In the data rows, the value 128 means zero.
Each row below has a hidden score, from 0 to 20, with 10 about the middle. What is it? The score is a weighted sum of the row's numbers plus the product of two more (or one squared), each taken from its middle value.
tensor([174, 084, 205, 151, 128, 104, 102, 103, 131, 145, 122, 120, 144, 079, 153, 038]): 10
tensor([112, 200, 114, 069, 135, 148, 150, 166, 059, 063, 082, 131, 108, 099, 109, 201]): 18
tensor([108, 121, 108, 130, 085, 123, 122, 107, 136, 111, 140, 119, 111, 164, 161, 152]): 10
tensor([137, 090, 163, 181, 129, 085, 082, 105, 120, 190, 188, 110, 165, 138, 166, 065]): 6
tensor([057, 148, 127, 138, 055, 170, 123, 197, 102, 157, 124, 141, 186, 193, 071, 150]): 16
tensor([064, 119, 129, 172, 057, 121, 117, 146, 065, 194, 151, 125, 171, 119, 115, 142]): 8
tensor([060, 116, 164, 135, 143, 074, 061, 108, 133, 125, 172, 089, 092, 141, 113, 115]): 6
tensor([186, 075, 178, 173, 191, 096, 146, 106, 170, 173, 165, 141, 149, 131, 124, 053]): 4
tensor([129, 107, 166, 157, 119, 121, 040, 121, 124, 131, 175, 103, 121, 129, 177, 100]): 10
tensor([168, 084, 152, 148, 126, 176, 170, 140, 136, 158, 127, 152, 132, 170, 087, 158]): 11
tensor([109, 146, 164, 122, 110, 122, 077, 149, 109, 143, 158, 075, 088, 100, 140, 140]): 8
tensor([091, 141, 089, 100, 122, 106, 110, 125, 123, 124, 132, 135, 128, 132, 074, 186]): 11
tensor([093, 140, 160, 134, 100, 091, 067, 118, 070, 117, 174, 113, 157, 108, 160, 160]): 10
tensor([050, 159, 189, 139, 047, 107, 130, 208, 074, 145, 092, 127, 159, 127, 097, 107]): 7
tensor([121, 178, 100, 060, 101, 138, 166, 149, 110, 085, 095, 104, 112, 111, 109, 172]): 11
tensor([106, 170, 131, 104, 069, 134, 149, 136, 132, 117, 118, 106, 116, 129, 141, 123]): 15
tensor([113, 131, 100, 112, 113, 085, 052, 067, 132, 102, 110, 075, 136, 110, 198, 084]): 14
tensor([135, 165, 115, 085, 157, 106, 130, 132, 090, 123, 138, 100, 108, 089, 146, 156]): 11
tensor([190, 084, 119, 157, 153, 171, 255, 154, 141, 147, 108, 183, 118, 166, 048, 144]): 10
tensor([066, 129, 135, 109, 103, 111, 136, 131, 071, 135, 118, 119, 115, 135, 092, 162]): 8
tensor([077, 171, 133, 093, 100, 169, 162, 202, 055, 112, 135, 132, 064, 170, 022, 242]): 15
tensor([067, 098, 159, 157, 093, 114, 081, 120, 076, 156, 186, 100, 131, 136, 162, 144]): 9
tensor([153, 081, 131, 155, 112, 114, 114, 093, 156, 145, 200, 100, 135, 151, 172, 099]): 16
tensor([097, 182, 141, 098, 137, 111, 091, 154, 116, 122, 107, 112, 121, 144, 128, 112]): 9
tensor([156, 099, 156, 141, 167, 158, 097, 134, 132, 167, 149, 128, 155, 137, 171, 083]): 12
tensor([144, 092, 118, 172, 142, 155, 137, 116, 132, 149, 101, 162, 167, 122, 142, 102]): 10
tensor([109, 118, 138, 159, 130, 167, 100, 205, 114, 162, 153, 112, 153, 159, 090, 167]): 11
tensor([107, 085, 158, 170, 083, 165, 156, 206, 089, 200, 160, 178, 191, 162, 069, 136]): 13
tensor([091, 148, 119, 142, 073, 166, 133, 175, 106, 135, 079, 135, 162, 148, 104, 143]): 11
tensor([160, 145, 048, 137, 150, 168, 103, 107, 215, 127, 141, 115, 121, 152, 166, 136]): 10
tensor([135, 114, 088, 147, 083, 162, 167, 139, 147, 159, 110, 161, 197, 152, 148, 100]): 12
tensor([108, 146, 101, 145, 157, 123, 122, 099, 159, 108, 132, 101, 100, 139, 171, 166]): 7
tensor([165, 056, 187, 194, 137, 108, 163, 122, 110, 186, 184, 161, 173, 163, 082, 139]): 9
tensor([114, 143, 127, 144, 086, 143, 129, 167, 128, 131, 121, 147, 184, 129, 156, 115]): 10
tensor([114, 132, 154, 150, 090, 104, 072, 145, 122, 141, 194, 110, 171, 120, 149, 104]): 9
tensor([126, 168, 107, 069, 143, 101, 146, 089, 105, 093, 106, 124, 103, 089, 135, 143]): 8
tensor([146, 117, 137, 141, 108, 149, 125, 143, 162, 128, 100, 120, 128, 146, 103, 128]): 10
tensor([183, 089, 162, 150, 160, 155, 194, 159, 119, 213, 132, 166, 173, 109, 073, 122]): 12
tensor([037, 147, 162, 145, 058, 082, 058, 134, 096, 161, 122, 095, 141, 127, 143, 088]): 8
tensor([132, 197, 081, 057, 129, 167, 205, 144, 102, 053, 086, 141, 111, 137, 063, 197]): 12
tensor([133, 181, 092, 063, 170, 126, 164, 136, 168, 048, 105, 143, 075, 114, 092, 158]): 10
tensor([083, 106, 161, 173, 106, 092, 090, 127, 077, 138, 161, 105, 138, 145, 110, 137]): 6
tensor([150, 097, 054, 180, 142, 117, 179, 057, 170, 135, 146, 147, 135, 118, 143, 093]): 4
tensor([182, 067, 158, 179, 150, 122, 180, 119, 160, 171, 183, 163, 143, 164, 089, 125]): 7
tensor([109, 184, 129, 057, 168, 120, 102, 115, 093, 101, 105, 119, 092, 121, 099, 176]): 13
tensor([221, 060, 146, 162, 191, 176, 159, 130, 195, 146, 172, 137, 123, 163, 134, 158]): 10
tensor([135, 181, 083, 083, 130, 138, 144, 127, 174, 060, 066, 115, 086, 081, 157, 133]): 7
tensor([121, 191, 131, 060, 116, 126, 174, 140, 072, 072, 097, 150, 100, 113, 074, 212]): 15
tensor([133, 120, 135, 098, 141, 092, 078, 103, 113, 091, 165, 084, 070, 106, 193, 141]): 8
tensor([105, 102, 191, 151, 072, 125, 131, 174, 091, 180, 148, 131, 170, 148, 142, 083]): 11
tensor([100, 138, 123, 142, 133, 110, 102, 115, 146, 139, 162, 102, 104, 109, 125, 139]): 6
tensor([117, 177, 112, 068, 143, 098, 155, 089, 083, 098, 133, 122, 074, 088, 119, 170]): 9
tensor([081, 149, 136, 117, 058, 124, 135, 139, 071, 140, 107, 116, 160, 109, 107, 165]): 9
tensor([147, 068, 162, 177, 145, 125, 165, 120, 146, 167, 141, 157, 126, 146, 129, 080]): 7
tensor([107, 157, 125, 069, 171, 075, 161, 065, 082, 054, 095, 116, 048, 094, 113, 182]): 9
tensor([126, 203, 080, 048, 121, 153, 255, 147, 092, 050, 023, 151, 081, 118, 087, 199]): 11
tensor([169, 078, 116, 168, 167, 144, 147, 109, 159, 156, 132, 147, 121, 160, 176, 118]): 12
tensor([163, 043, 161, 174, 142, 108, 147, 121, 100, 183, 166, 146, 156, 141, 090, 129]): 8
tensor([081, 141, 142, 147, 082, 115, 125, 154, 092, 145, 137, 111, 145, 155, 105, 145]): 7
tensor([046, 173, 115, 127, 040, 144, 134, 176, 082, 110, 051, 139, 164, 145, 082, 138]): 10
tensor([213, 068, 173, 164, 208, 128, 195, 117, 166, 137, 191, 153, 089, 127, 113, 117]): 9
tensor([130, 110, 107, 170, 114, 139, 127, 145, 160, 193, 177, 152, 162, 136, 100, 141]): 10
tensor([102, 074, 164, 193, 111, 111, 119, 128, 085, 184, 171, 157, 180, 164, 059, 137]): 8
tensor([088, 129, 146, 083, 146, 093, 115, 096, 062, 124, 159, 125, 094, 115, 075, 198]): 11
tensor([095, 160, 115, 083, 082, 161, 142, 149, 130, 089, 076, 114, 123, 152, 097, 155]): 19
tensor([091, 125, 102, 147, 119, 122, 081, 080, 119, 131, 155, 124, 095, 110, 159, 161]): 10
tensor([107, 159, 123, 094, 158, 070, 086, 090, 142, 091, 096, 126, 136, 045, 195, 082]): 10
tensor([098, 153, 122, 102, 101, 129, 123, 122, 114, 089, 133, 127, 062, 127, 114, 208]): 12
tensor([150, 056, 145, 192, 176, 126, 129, 102, 170, 153, 162, 159, 130, 183, 091, 104]): 7
tensor([116, 184, 062, 047, 174, 161, 177, 101, 085, 055, 075, 143, 077, 103, 086, 197]): 13
tensor([106, 166, 141, 116, 131, 108, 101, 127, 140, 101, 130, 116, 103, 118, 177, 088]): 7
tensor([157, 097, 120, 167, 111, 109, 157, 120, 148, 126, 145, 119, 105, 132, 142, 149]): 5
tensor([111, 095, 171, 200, 088, 100, 142, 179, 082, 208, 153, 135, 151, 156, 086, 150]): 14
tensor([172, 077, 163, 156, 146, 114, 161, 153, 132, 178, 147, 148, 149, 148, 105, 096]): 8
tensor([159, 118, 145, 145, 128, 117, 083, 108, 185, 152, 140, 106, 133, 140, 151, 101]): 9
tensor([080, 150, 156, 098, 113, 105, 144, 132, 032, 141, 142, 125, 071, 073, 064, 191]): 13
tensor([121, 132, 113, 142, 071, 178, 139, 163, 111, 123, 103, 144, 161, 160, 129, 151]): 13
tensor([127, 120, 102, 158, 095, 157, 159, 114, 140, 109, 067, 128, 191, 145, 171, 103]): 12
tensor([060, 162, 151, 125, 084, 159, 117, 205, 069, 125, 102, 107, 180, 130, 131, 155]): 10
tensor([092, 154, 094, 139, 080, 160, 120, 200, 110, 127, 121, 145, 185, 163, 094, 138]): 12
tensor([196, 076, 166, 144, 149, 159, 145, 127, 135, 177, 138, 144, 123, 134, 071, 113]): 12
tensor([151, 080, 171, 170, 124, 125, 126, 143, 157, 172, 159, 130, 145, 143, 146, 099]): 7
tensor([124, 192, 112, 029, 157, 124, 201, 120, 142, 047, 072, 135, 081, 115, 092, 165]): 8
tensor([163, 176, 071, 047, 152, 139, 153, 091, 085, 040, 093, 112, 078, 088, 133, 144]): 13
